Named moves, each a turn or a mirror, and the order they were made in; the first pair answered:
muge:
[ 1.99 -2.37  1.59  0.89 -0.84 -1.52 -0.49  0.44  1.54  2.38 -3.69  3.32
  0.10 -1.56 -0.47 -1.41 -2.12  2.46  1.22 -1.09  0.32 -2.68] => [ 0.68 -3.13  3.76  0.19  1.42 -1.23 -0.07 -0.41  3.31  0.83 -3.29  3.50
 -0.74 -0.68 -0.61 -1.80 -1.28  2.02  0.98 -0.17 -0.15 -1.20]
[-2.13  0.01  0.49 -0.24  0.97  0.22  0.08 -0.41  1.37 -1.38  0.69 -2.05
 -0.81  2.25  0.61 -0.26  1.26 -0.75 -2.03 -0.62  0.06  2.67] => [-0.04  1.04 -2.74  0.91 -2.06 -0.11 -0.18  1.05 -1.29  1.38  0.19 -2.22
  0.32  1.03  0.86  0.26 -0.12 -0.44 -1.62 -2.21  0.67  0.35]
[ 0.67 -2.41  2.15 -2.00  1.54  1.69  0.38 -0.62  0.58 -0.83 -1.15  4.52
  1.18 -3.89 -1.93  2.82  1.01 -0.58 -2.40  4.83 -1.63 -2.61] => [ 1.85 -1.77 -0.02 -1.29 -0.70  1.42  0.09  0.05 -1.32  1.02 -1.53  4.07
  1.93 -4.58 -1.55  3.16  0.27 -0.38 -2.19  3.81 -1.30 -4.05]
Sak:
[-0.71 -1.62 -1.14 -1.33  0.89  1.41  0.11 -0.34  0.55 -0.77 -1.48  2.33
  0.38 -1.32 -0.16  1.05 -0.07 -0.32  0.53  0.81 -0.08  1.41] => [-1.93 -1.02 -1.38 -0.94  1.13  1.44 -0.11 -0.38  0.96 -1.13 -0.75  0.48
  0.01  0.00  0.04  1.07  0.27 -0.69 -0.69 -0.01  0.12  2.57]
[-3.20 -0.34  2.07 -1.49  3.29  0.20  0.00 -0.79  1.27 -1.75  0.30 -0.26
 -0.62  1.39 -0.15 -0.39 -0.13  0.50 -4.21 -2.21  1.35  2.05] => [-0.81 -1.54  0.37 -3.20 -0.18 -0.68  1.44  0.70 -1.44 -0.21 -0.03  0.82
  0.00 -2.22 -0.75  4.18 -0.85 -0.08 -3.40  0.39 -0.80 -3.27]
[-2.15 -0.95  1.32 -1.00  1.70 -0.16 -0.04 -1.22  0.82  0.96 -1.75  3.26
 -1.84  1.10  0.35 -1.93 -1.40  1.66 -1.33  2.60 -0.19  2.15] => [-3.50 -0.23 -0.93 -1.45 -0.55 -0.90  0.13  0.01 -0.64  0.84 -0.85 -0.57
 -1.82  1.90  0.46  1.85 -0.82  0.23 -3.87  2.64 -1.45  1.55]
lepa:
[-1.36  0.79 -0.30  1.55  0.56  1.82 -0.95 -1.63  1.06 -1.76  1.83 -1.33
 -0.47  1.38  0.47  0.34  1.26 -0.98  0.17 -0.55 -0.55  2.38] => [-1.39  0.80 -0.70  1.47  0.13  1.69 -1.04 -1.55  0.97 -1.54  1.72 -1.77
 -0.44  1.37  0.28  1.05  1.35 -1.11 -0.32 -0.40 -0.67  2.18]
[ 1.11  0.76 -1.00  0.13 -0.39 -0.05 -0.34  0.59 -1.48  1.46 -2.00 -0.42
 -0.25 -2.04 -0.55  2.27  0.66  0.03 -2.00  0.61 -3.10 -2.60] => [ 2.18 -0.14  1.67  0.64  2.45  0.72 -0.66 -0.66 -0.07  0.50 -1.99  2.45
 -0.55 -1.75  0.19 -2.01  0.92  1.38  1.00  1.04 -2.07 -1.28]
[-1.79 -2.02  4.90 -2.86  2.57 -0.41  1.54 -1.58  1.75 -2.79  1.78  0.88
 -1.94 -0.51  1.35  1.61  2.25 -0.71  0.22  3.68 -3.10  1.14] => [-2.67 -1.49  2.82 -2.97  0.56 -0.81  1.78 -0.51  0.63 -1.97  1.86 -1.12
 -1.80 -0.77  0.71  4.53  2.04 -1.78 -1.71  3.50 -3.96  0.04]
datap:
[ 0.78 -1.28  1.72 -2.22  1.27 -1.33  1.86 -0.19  0.36 -3.11  0.84  0.67
 -0.07 -0.78 -0.52  1.70  0.52 -0.70  1.42  3.52 -2.50 -0.66] => [-1.35 -0.17  1.12 -2.34  1.57 -0.73  1.36 -0.71  1.70 -1.23 -1.56  1.78
 -0.05 -1.46 -2.88  2.28 -0.95 -1.39 -0.74  2.41 -1.92 -0.28]
[ 0.11 -0.51  0.54  0.52  1.67 -0.77  2.34  1.14  0.03 -3.74  4.34 -2.43
 -1.40 -0.09  1.39  0.17  1.80  0.84  1.72  1.68 -1.02  0.23] => [-3.63  0.95  0.48 -0.11  2.52 -0.28  2.03  0.56  2.36 -2.04  1.76 -1.94
 -1.64 -0.38 -1.76  2.25  0.83 -0.26 -2.15  1.03 -0.86  1.23]
[ 0.55 -2.50 -2.27  1.34 -3.16 -2.79  0.02 -0.59 -2.78  0.09  2.67 -2.20
 -0.25 -0.63  0.59 -1.10  0.19  0.70 -0.29 -0.29 -2.36  0.06] => [-1.61 -2.64 -1.68  0.53 -2.28 -2.72  0.27 -0.76 -1.53 -0.84  2.70 -3.09
 -0.70 -0.03 -0.18  0.62  0.65  0.01 -1.98  0.26 -3.16  0.86]
[ 3.11 -3.06  1.49  1.06  0.67  0.98  0.27  0.87 -0.75 -2.39  1.41  0.22
 -1.20 -0.71  1.49  1.51  2.72  0.70  4.40  2.42 -0.76 -2.81] => [-0.94 -2.61  2.23 -0.66  1.77  1.41  0.53  0.32  1.63 -2.81  0.22 -0.41
 -1.79 -0.29 -0.75  4.50  2.89 -1.10  0.68  3.07 -1.52 -1.48]

(two moves a pair)
[-1.63  0.00 -1.31  0.58 -2.38  1.02  2.93 -0.20 -0.62  0.75 -1.07  0.97
 -0.01 -2.37 -0.14  2.58  0.44 -1.22 -1.23  0.46 -1.88  0.32] => [-2.38  0.68 -1.26  1.03 -1.99  1.27  2.58 -0.44 -0.01  1.30 -1.72  1.01
 -0.01 -1.79 -0.74  1.87 -0.01 -1.21 -1.77 -0.49 -1.35  1.15]
Sak then lepa
[-0.41  0.24 -3.21  1.09 -1.23 -0.41 -0.04  0.78  0.40  0.78 -1.22 -1.12
 -0.14  1.73 -0.16  1.38  0.76 -1.49 -1.72 -0.61  0.83 -2.61] => [-1.60  0.50 -1.79  1.01  0.74  0.25 -0.33 -0.46  1.92  1.22 -2.44  0.79
 -0.15  1.68 -1.18 -0.21  0.28 -1.45 -1.84 -0.82  1.45 -1.53]
muge then datap
[-1.68  1.68 -2.29  1.42 -1.27  0.88 -0.34 -1.82  0.22  1.04 -2.00  3.00
  2.42  1.38  0.90  0.10 -1.81  1.19  0.43 -2.83  2.73  2.42] => [-3.50  1.81 -2.43  0.49 -1.50  0.62  0.18 -1.65  0.68  0.18 -1.57  1.31
  2.27  2.01  0.40  3.01 -1.17  0.13 -1.91 -2.16  1.75  2.50]
muge then lepa
[ 0.40 -1.64  1.98 -0.82  1.48 -0.15  0.96  0.68  1.15 -2.83  0.97  0.05
 -0.91  0.43  0.79  0.15  0.73 -0.29  0.98  1.54 -0.47  0.35] => [-1.56 -0.71  1.19 -1.41  1.01 -0.09  0.94  0.72  1.84 -1.01 -0.96  0.32
 -0.70 -0.56 -1.22  2.33 -0.35 -1.15 -1.38  1.36 -0.62 -0.13]
datap then Sak
[-1.76  1.56 -1.10  0.89  0.25  1.51 -0.44 -0.01  1.69  0.09 -0.96 -3.06
 -0.06  1.23 -1.06  0.74 -0.93 -0.11 -3.45 -2.09  0.90  2.52] => [ 0.30  1.07  0.15  1.82  1.34  1.86 -0.76 -0.72  1.77  0.29 -0.96 -0.60
 -0.21  1.00 -0.03 -3.44 -1.23  1.48 -0.39 -2.74  2.17  2.68]
lepa then datap
[ 1.21 -0.01  0.68 -0.11 -1.79  0.25  0.13  1.41 -1.89 -1.30  1.12  1.01
  0.67 -0.64  1.92 -0.10 -0.08 -0.16  1.41 -0.02 -0.78 -1.39] => [-0.08 -0.45  2.68 -0.58  0.19  0.67  0.21  0.31  0.03 -2.38  0.82  2.00
 -0.12  0.10  1.40 -0.50  0.32 -0.39  1.10  0.74 -0.78 -0.05]
datap then Sak
[ 0.73  0.38  0.37  0.75  1.67 -0.06 -0.23 -1.18  1.26  0.56 -1.20  2.12
 -0.30 -0.62 -0.71 -3.45 -0.93  0.54  0.93 -0.18  0.76  1.39] => [ 2.62  0.14 -0.82  1.14 -0.15 -0.58  0.05 -0.35 -0.89  0.63  0.02  1.09
  0.08 -0.76  0.50 -3.34 -0.98  1.04  2.09 -0.34  0.71  0.06]
datap then muge
[ 0.57  0.17  1.92 -0.06  1.66  1.04 -0.13 -0.87  0.43  0.53 -1.24  3.00
 -0.68  0.31 -0.07 -1.69  0.00  0.61  1.48  0.73  0.30  0.16] => [-0.10 -0.35  2.53 -0.69  2.28  1.02 -0.05 -1.08  0.53 -0.75 -0.59  1.91
 -0.99  0.94  0.38 -0.81  0.99  0.20  1.08  1.41 -0.29  0.62]
datap then datap
[-0.81  2.03 -1.24  0.61 -2.63 -1.75 -0.99  0.13 -1.66 -1.02  1.78 -3.34
 -0.26  1.91  1.92  0.81 -0.02 -0.39 -2.95 -1.83 -0.33  0.34] => [ 1.94  1.59 -0.12  1.78 -1.48 -1.22 -1.48 -0.75 -1.50 -0.35  1.27 -0.30
 -0.14  1.63  3.03 -3.81 -0.70  1.11  0.43 -2.60  1.06  0.65]
lepa then muge
[ 0.54 -0.83 -0.92  1.14  0.20 -0.05 -0.10  1.74 -0.96  1.35 -3.32 -0.43
 -0.44  2.29 -0.05 -1.19 -1.83 -0.45 -0.50 -1.96  3.15  1.32] => [ 0.39 -1.34 -1.16 -0.78 -0.90 -0.59  1.00  2.50 -1.82  0.86 -2.81 -1.40
 -0.55  1.17 -0.49  2.98 -1.19 -1.72 -1.40  0.30  1.21 -0.53]
muge then Sak
[ 2.61  0.86 -0.22  1.08 -2.19 -0.73 -0.61  2.07 -1.36  2.15 -0.96 -0.16
  1.41 -0.72  0.73  0.33 -0.84  1.35  1.09  0.14 -0.44 -1.90] => [ 1.39 -0.77  2.34 -0.57  0.10 -0.92  0.07  1.41  0.04 -1.70  1.22 -1.67
  0.39  0.93  1.74  1.22  1.78  0.98  1.15  2.30 -2.09 -0.04]
datap then muge
[-0.04 -0.43 -0.37 -0.73  0.26 -0.12  0.48 -0.36 -0.11 -2.30  1.19 -1.07
 -1.42  1.43  0.91  2.52  2.02  0.21 -0.50  1.83 -1.37  0.32] => [-0.56 -0.49  0.86 -1.32  1.33  0.51  0.63 -1.28  1.35 -1.37 -0.76  1.87
 -1.45 -0.17 -0.89  1.88  1.08  0.20 -0.53  2.25 -1.15  0.18]
Sak then datap
[-1.05 -0.11 -0.07 -0.84  0.64  0.47 -0.53 -0.31  1.23 -0.56  0.40 -0.69
  0.87  0.61  0.48 -1.14  0.11  0.19  0.06 -0.80  0.78  1.93] => [-1.11  0.20 -1.23 -0.72 -0.58  0.06 -0.54  0.30  0.54  0.19  0.36 -1.77
  1.04  0.51  0.28  0.18 -0.22 -0.38 -0.78 -1.25  0.56  1.14]
lepa then muge
[-3.05  0.64 -3.09  3.06  0.78 -2.32 -2.01 -0.37  0.19  1.50 -0.25  1.32
  1.14 -2.12  2.41 -0.83  0.86  1.35 -1.08 -0.58  2.00  0.43] => [-1.85 -0.15 -2.04  2.90  1.17 -2.46 -1.54 -0.68  0.27  1.59 -0.39  2.85
  1.24 -2.96  2.69 -1.40  0.97  1.81  0.66  0.34  2.12 -0.11]
Sak then lepa
[ 0.54 -0.72  0.48  0.00  0.00  0.36  0.20 -0.18  0.78 -0.30 -0.46  0.63
 -0.31 -0.63 -0.22 -0.61  0.06 -0.36  0.52 -0.04 -0.86  0.54] => [ 1.00 -0.88  0.14 -0.06 -0.63  0.13  0.34  0.12  0.27 -0.41  0.27 -0.04
 -0.33 -0.57  0.33 -0.38  0.22 -0.35  0.76 -0.06 -0.96 -0.06]
muge then datap
[ 3.60 -0.97 -1.56  1.74 -0.44  1.85  0.53 -0.14 -1.96  1.83 -0.33 -0.23
 -1.13  1.09  0.23 -3.49  1.16 -0.47  2.56 -1.58  0.93 -1.16] => [ 0.29 -1.92  1.49 -0.14  3.00  2.16  0.81 -1.47  1.36 -1.16  0.05 -0.48
 -2.37  2.40 -0.56 -2.44  2.75 -1.54  0.77  0.20 -0.34  1.51]
muge then datap
[ 1.84  1.23 -1.78  2.26  2.42  0.10 -0.22  1.15 -2.13 -0.23  1.24  0.53
 -2.77  2.88  0.95 -0.44  1.66 -0.84  1.29  0.17  2.17  0.59] => [ 2.06  0.25 -1.70  0.48  1.85 -0.20  0.85  1.69 -2.44 -0.15  0.84  1.49
 -2.84  0.77  0.11  2.55  1.45 -1.63  1.12  2.59  0.47 -1.63]
datap then Sak
[-0.85  1.20  0.80  0.96  1.24 -1.09  1.42  0.05 -0.66 -3.68  0.97  1.06
  1.64  3.54 -0.50 -1.69  1.79  1.41  2.05  0.56 -0.38 -0.03] => [-1.77  1.14 -0.39 -0.62 -0.12 -1.36  2.05  0.52 -0.96 -2.77 -0.02  1.15
  1.69  1.58 -2.34  2.43  1.19  0.28  0.30  1.92 -1.79 -2.40]
datap then Sak
[-1.33  0.74 -0.08  0.75 -2.30  0.52 -3.15  1.69  0.54  1.51  1.15  0.49
  2.13  2.39  1.05 -0.13  1.13 -0.05 -0.51 -1.67  1.34 -0.05] => [-2.07  0.50  1.03  0.54 -1.06  0.82 -3.14  0.84  1.69  1.07  0.86  1.09
  1.86  2.46  0.60 -0.80  1.34  0.02 -0.65 -1.43  1.42  0.98]
muge then datap
[ 0.79 -1.30  0.67  0.95 -0.49  0.00  0.16  0.39 -1.19  0.76 -0.07  0.44
  0.61  0.03  0.23 -0.64  0.01  0.53  0.96  0.39  0.25 -1.19] => [-0.34 -0.97  0.25  0.39 -0.76 -0.14  0.34  0.60 -1.15  0.39 -0.04 -0.83
  0.37  0.22 -0.03  1.23  0.26 -0.14 -0.32  0.89 -0.58 -1.21]
muge then lepa
[-0.47  0.29  1.34 -3.82  1.32 -1.64 -1.36  1.93  0.17 -1.83  1.08  0.65
  0.05 -1.96 -1.03  4.53  3.61  1.11 -2.02  0.33 -1.67 -1.32] => [ 2.90  1.30 -0.93 -1.23 -0.83 -1.43 -2.32  2.43 -1.75  1.84 -0.20  2.93
  1.46 -3.23 -0.54  0.96  1.19  2.91  0.29 -2.06  0.61 -3.14]
Sak then muge
[ 1.63 -1.56  2.84  0.28  1.80  0.39  0.04 -0.25  0.46 -2.68  1.26  1.00
 -1.23  0.56  1.60 -2.87  1.45  0.96  2.10  0.93 -0.51  0.32] => [-2.37  0.08  2.54 -0.14  2.45  1.09 -0.53 -1.31  2.88 -0.36 -1.95  1.97
 -1.26 -0.13 -1.93 -1.04 -0.41 -0.31 -1.92  0.19  0.12  0.89]
datap then datap
[ 2.28 -1.74 -0.02 -1.20 -1.55  0.87  0.98  1.35 -1.21  0.24  1.19  0.29
  0.42 -1.29  0.38  0.70 -0.32  0.14  1.24  2.17 -1.45 -1.93] => [-0.47 -0.93  0.13 -2.06 -0.78  1.15  0.66  0.67  0.50  0.62 -0.36  0.28
  0.26 -1.47 -1.76  2.54 -0.71 -0.93 -1.51  2.33 -1.47 -1.20]
datap then datap
[ 0.60  0.87  2.50 -1.44  1.60  1.15 -1.34 -0.01  2.35  0.02 -0.01  3.62
 -1.59  0.27 -0.78 -3.47 -1.30  1.17  0.13 -0.85  0.84  0.99] => [-0.80  1.47 -0.63 -1.73 -1.75 -0.14 -1.09  2.06 -0.24 -1.24  2.88 -2.58
 -1.28  1.94  0.27  1.78  0.25 -0.41 -3.04 -1.18 -0.77  0.53]
datap then Sak
[ 0.23  0.53 -1.20 -0.83  1.21 -0.34 -0.24 -2.75  1.56 -1.37 -1.01  3.28
  0.56 -1.35  0.85 -2.58 -1.41  3.83  1.82 -1.23  0.18 -0.88] => [-1.63  1.12 -1.50 -0.26  1.57 -0.32 -0.84 -2.62  2.02 -2.94  0.56 -0.36
  0.24  1.55  1.79 -2.33 -0.23  3.32 -0.18 -2.20  0.22  1.55]
Sak then lepa
[-1.01  1.38 -1.53  0.86 -1.90  0.22 -0.27  0.96  0.10  2.12 -0.28 -0.62
  0.24 -0.31 -0.50  1.48 -1.00 -0.32 -2.09 -0.74  0.71 -0.22] => [ 1.11 -0.10  1.52  1.18  0.75  0.72 -0.24 -0.01  0.89 -0.22  1.19  1.17
 -0.31  0.55  1.27 -2.69  0.16  1.16  1.58  0.29  1.07  1.08]
lepa then datap
[-1.92  0.30 -0.85  0.50  1.09  1.45 -0.47 -0.62  1.06  0.79 -3.33  2.64
 -2.20  2.00 -0.66 -1.46 -3.07 -2.89 -3.27  1.49 -0.33  1.65] => [ 1.28  0.21 -2.03  2.01 -0.67  1.19 -0.82 -0.13 -1.04  1.96 -2.99  3.37
 -1.45  1.40  0.77 -3.60 -3.84 -1.51 -0.94  0.46  0.78  0.32]
lepa then datap
[ 0.16  0.60 -0.55 -1.38  1.34  0.95 -1.34  0.45 -0.08 -2.55  0.82 -1.14
 -1.65  1.93  2.61 -0.98  0.54 -1.22  0.44 -0.13  0.17  1.46] => [ 1.57  1.14 -1.83 -0.54  0.04  0.69 -1.73  0.88 -1.25 -1.07  0.59 -0.55
 -1.14  1.19  2.76 -1.92 -0.15 -0.66  1.38 -0.80  0.66  0.21]
muge then lepa
[ 1.70 -1.21 -0.29 -0.78 -1.32 -1.14  0.95  2.47 -1.53 -1.10  2.65 -1.25
 -0.50 -0.62  1.92  1.21  0.45  0.18  0.92  0.97 -0.53 -0.53] => [ 0.63 -1.57  2.26 -1.45  1.34 -0.35  0.79  0.56  1.45 -0.88  0.56  2.73
 -0.88 -1.94  0.05 -0.46 -0.25  0.42  1.56  1.86 -0.12  0.29]
datap then Sak
